Each path below is one point turned by a fixed rotation once a step. After each direction that follows a path, write how fast that rotation turns it, in degrees a step (0 if it stays still).
Each turn is a multiple of 5 degrees from 10 to 175, or 0.
Each row of a path follows its step; steps can be skipped.
Path 1:
step 0: -.27  -.12  -.11  .00  -.01  -.08  -.06  -.07  .10  .20  .06  -.02  -.05  .27  .08  -.15  .21  .00  -.18  -.08  .08  -.24  .19  -.18  -.09  -.15  .06  -.22  -.01  -.12  .05  .06  -.21  -.31  -.05  -.12  .23  .03  -.24  .00  -.19  -.08  -.23  .29  -.11  .34
step 1: -.10  -.30  -.05  .02  .09  -.04  -.01  -.01  .14  .17  -.06  .05  -.22  -.04  .11  -.03  .02  -.16  -.03  -.07  -.02  .14  -.08  .07  -.24  -.02  -.40  -.19  -.27  .05  -.14  -.05  .15  -.06  -.22  -.12  .16  -.24  -.19  .45  .00  .16  .12  .00  -.19  -.23
step 2: -.04  .15  -.22  .02  .17  -.18  .04  .12  .10  .25  .23  -.27  -.17  .27  .21  -.20  .20  .13  .21  -.14  -.22  -.04  -.28  .19  -.07  .06  -.08  .04  -.22  -.01  .11  .01  -.21  .26  -.09  .14  .30  .03  .07  -.08  .00  -.15  .00  -.01  .08  -.03
step 3: .16  -.12  -.14  .29  .20  -.16  -.01  -.17  -.08  .13  .17  .05  .03  -.04  -.05  -.03  .08  -.21  .04  -.04  -.17  -.15  .35  -.01  -.01  .30  .08  .20  -.02  .01  -.04  -.03  -.08  .16  -.33  .19  -.12  -.37  -.11  -.03  .07  -.13  .20  -.11  -.30  .05
step 4: -.27  .10  .03  .44  .18  -.12  .38  .04  -.10  -.04  .04  .10  .02  .07  .07  .08  -.06  .18  -.14  -.09  -.18  -.09  .00  .28  .10  .16  .12  .08  .05  -.21  .19  .09  .22  -.07  -.15  -.10  .15  .03  .31  .10  -.04  .14  .07  .29  -.11  .08
step 5: .06  .05  -.05  .03  .09  .02  .18  .33  .31  -.27  .13  -.21  .19  -.03  .07  -.27  .02  .16  -.15  -.25  .12  .03  .14  -.24  -.25  .09  .12  -.08  -.09  -.11  -.03  .20  .12  -.08  -.13  -.22  -.18  -.17  .05  -.11  .02  .08  .36  -.10  -.13  .00
step 6: .14  .13  .18  .01  -.02  .01  .25  .10  .07  -.04  -.13  .31  -.21  .16  -.17  -.11  -.07  .21  .21  -.16  -.12  -.18  -.02  -.21  -.06  -.28  .00  .00  .01  -.11  -.17  .01  -.12  -.24  -.41  .12  .22  -.05  -.06  -.09  .07  .14  .14  .18  .22  .16
step 7: -.06  -.17  .22  .20  .03  .00  -.10  .08  -.09  .04  -.09  -.06  -.14  .20  -.02  -.39  -.07  -.04  .23  -.23  -.01  .01  .06  -.14  -.05  -.09  -.17  -.27  .35  .18  .06  -.05  .26  -.03  -.14  -.20  .12  -.17  -.01  -.20  -.27  -.11  -.13  -.19  -.25  -.07
step 8: -.17  -.10  .07  .20  -.01  -.02  -.34  .46  .33  .08  -.13  -.02  .11  -.03  -.15  .00  .14  -.09  .06  -.13  -.32  -.21  -.04  .14  -.02  -.04  -.14  .05  -.06  -.17  -.30  -.27  -.08  .16  -.10  -.13  .15  .14  -.03  .05  -.06  .06  -.11  .10  -.08  .11
Directions:
.04  -.03  .07  .03  -.01  -.02  -.04  .06  -.07  .03  .08  .01  -.09  .04  .03  -.06  -.05  .02  .04  .02  -.03  .01  -.02  -.02  .10  -.03  -.02  -.03  .03  -.04  -.02  .00  -.03  .05  -.04  .15  -.11  -.02  .04  .00  .01  -.06  -.04  -.03  -.01  .00 | 85
-.07  .01  .07  .01  -.03  .03  .06  .01  .08  .10  .02  .04  .00  .07  .01  .03  -.04  -.01  .00  -.03  -.01  -.07  -.02  .00  .00  .00  .03  .05  -.03  -.06  .02  .01  -.05  .00  .07  .04  .10  .03  .10  -.04  .04  -.03  -.08  .08  .09  .01 | 170
.08  .05  .10  -.04  -.03  -.05  .02  .09  -.09  .02  .03  .08  .00  -.04  .01  .01  -.05  .07  .01  .01  .02  .02  .02  -.05  .01  .06  .06  .00  .04  -.04  -.01  .01  -.03  -.01  .01  -.15  .04  -.01  .04  -.02  .00  -.02  .09  .00  -.01  .02 | 45
-.03  -.04  .02  -.16  .05  .04  .04  .00  .03  -.02  -.07  -.03  -.07  .09  -.04  -.06  -.04  -.06  -.05  .01  .02  .02  -.02  .04  .02  .05  .02  -.05  .06  -.01  -.11  -.01  .01  .03  -.03  -.03  .01  -.01  -.02  -.02  -.06  -.03  .04  .06  .02  .05 | 55
.02  .01  -.01  .03  .06  .05  .04  -.01  -.09  .04  -.05  .00  .00  .02  .03  -.11  .05  .07  -.01  -.08  .01  .03  -.07  -.01  .04  .02  .06  .00  .04  .03  .03  .01  .02  .03  .09  .00  .03  .01  .02  .03  -.08  .04  -.03  .03  .02  -.14 | 140
-.06  -.06  .02  -.03  -.02  .04  -.02  .08  -.01  .05  -.06  .06  -.05  -.04  -.08  -.01  -.01  .02  -.08  .05  -.08  -.02  .00  -.02  -.05  -.03  -.03  -.07  -.05  .01  .11  -.02  -.10  .02  .00  -.03  .01  .02  -.07  -.03  -.08  -.01  -.05  -.08  .00  -.03 | 45
Path 2:
step 0: .21  .14  -.09  .20  .02  -.28  .24  .26  -.03  .07  -.04  -.18  -.19  -.33  .25  .36  .11  .21  .14  -.24  -.28  -.05  .29  .00  -.08  .22  -.09  -.10  .08  -.03  -.12  -.09  -.14  .29  .03  -.15  -.09  .04  .05  -.24  .26  -.06  .28  -.02  -.04  -.13
step 1: -.05  .28  -.17  .14  -.15  -.18  -.18  -.19  -.12  .31  -.15  -.05  -.09  .11  .07  .13  .16  .46  .13  -.03  -.14  -.03  .18  .13  .08  .08  -.04  -.45  -.04  .05  .06  -.05  -.05  -.21  -.16  -.08  -.24  .09  -.30  .01  .07  .26  .03  -.40  -.03  -.09
step 2: -.23  .06  .11  .24  -.22  -.04  -.02  -.02  -.16  .07  -.10  -.23  .01  .08  .16  .06  -.10  .18  -.19  .07  -.05  -.45  -.19  -.19  -.12  .10  -.24  .09  .00  -.36  -.27  .07  .26  -.31  .02  .18  -.21  -.24  -.22  .03  .23  .13  .04  -.15  -.02  -.25
step 3: -.23  .09  .38  .05  .08  -.14  .23  .17  -.03  -.01  -.31  .01  -.17  .03  .17  -.20  -.03  .08  -.08  .12  -.03  -.04  -.23  -.07  .10  .06  .17  -.04  -.38  -.08  -.14  -.38  .25  .04  .05  .14  -.04  .10  -.22  -.26  -.14  -.32  .10  -.24  -.05  -.31
step 5: -.33  .01  -.02  .24  -.29  -.17  .19  .01  .18  -.45  .07  -.01  .29  .04  .00  .22  .19  .17  -.16  .30  .12  -.02  -.07  -.12  -.02  .13  -.23  -.22  .24  .10  .10  .09  .01  -.05  -.03  -.15  .24  .14  .09  -.40  -.10  -.17  -.07  -.10  -.15  .05
step 6: -.05  .15  -.06  -.16  -.01  -.15  -.04  -.05  .27  -.21  -.06  -.11  -.25  .13  .04  -.11  .01  .21  .05  .07  .19  -.03  .15  .20  -.06  .10  -.21  .37  .08  .11  .20  .43  .37  -.08  -.03  -.05  .15  .24  -.07  -.21  -.24  -.03  .31  -.15  -.31  -.11
step 7: -.27  -.12  -.07  -.03  .10  -.02  .01  .10  -.09  .36  .31  .10  -.04  -.02  -.10  .14  -.16  .34  .15  -.16  -.09  .11  -.01  -.16  .02  .25  -.02  .52  .18  .15  -.01  .07  -.15  -.07  -.13  .03  .15  .16  -.06  -.33  .13  -.15  .26  .07  -.23  -.28
step 8: -.29  -.09  -.15  .08  -.28  -.18  -.37  -.06  -.30  .29  -.02  .23  .16  .11  .17  .12  -.05  .08  .10  -.21  .02  .04  -.02  -.17  .14  .19  .18  -.05  .06  .04  .11  -.13  .16  .18  .26  .04  -.03  .28  .31  -.11  -.17  .17  .37  -.19  -.11  .02
step 9: -.38  -.10  -.18  .05  -.29  -.08  -.14  -.41  -.18  .17  .01  -.27  -.01  -.01  -.08  .20  -.05  -.08  .01  .13  .04  -.04  .03  -.02  -.05  .01  -.05  .16  -.28  .08  -.16  -.07  .06  -.19  .59  .04  .18  .04  -.32  .18  -.20  .05  .07  .09  -.11  .14
Directions:
.01  -.03  .01  .00  .09  .04  .00  .01  -.10  .08  -.07  -.01  .11  .02  .03  .07  .02  .05  -.02  .01  .01  .00  .08  .05  -.02  .04  .00  .05  .01  -.05  .06  -.03  .01  .02  .02  .08  -.02  -.05  -.01  .06  -.02  -.02  -.03  -.05  -.12  .01 | 55
.04  .01  -.08  -.01  .01  -.03  .09  .00  .02  -.08  .04  -.05  .08  -.03  -.12  .01  .10  .00  -.07  .04  -.04  -.04  .05  .05  .00  -.06  .05  .03  -.03  -.05  .04  -.09  .03  .03  .03  -.08  -.01  .04  -.01  -.01  .00  .00  .05  .03  .01  .03 | 65
-.02  -.05  .04  .02  -.05  .08  .02  .00  .09  -.01  -.03  -.07  -.03  -.03  .04  -.07  -.05  .03  -.02  -.03  .11  .00  .07  .03  -.03  -.02  .04  .09  .04  -.12  -.07  .01  .04  .01  .01  -.03  -.02  .03  -.10  -.01  -.03  -.05  -.02  .01  -.01  .03 | 100
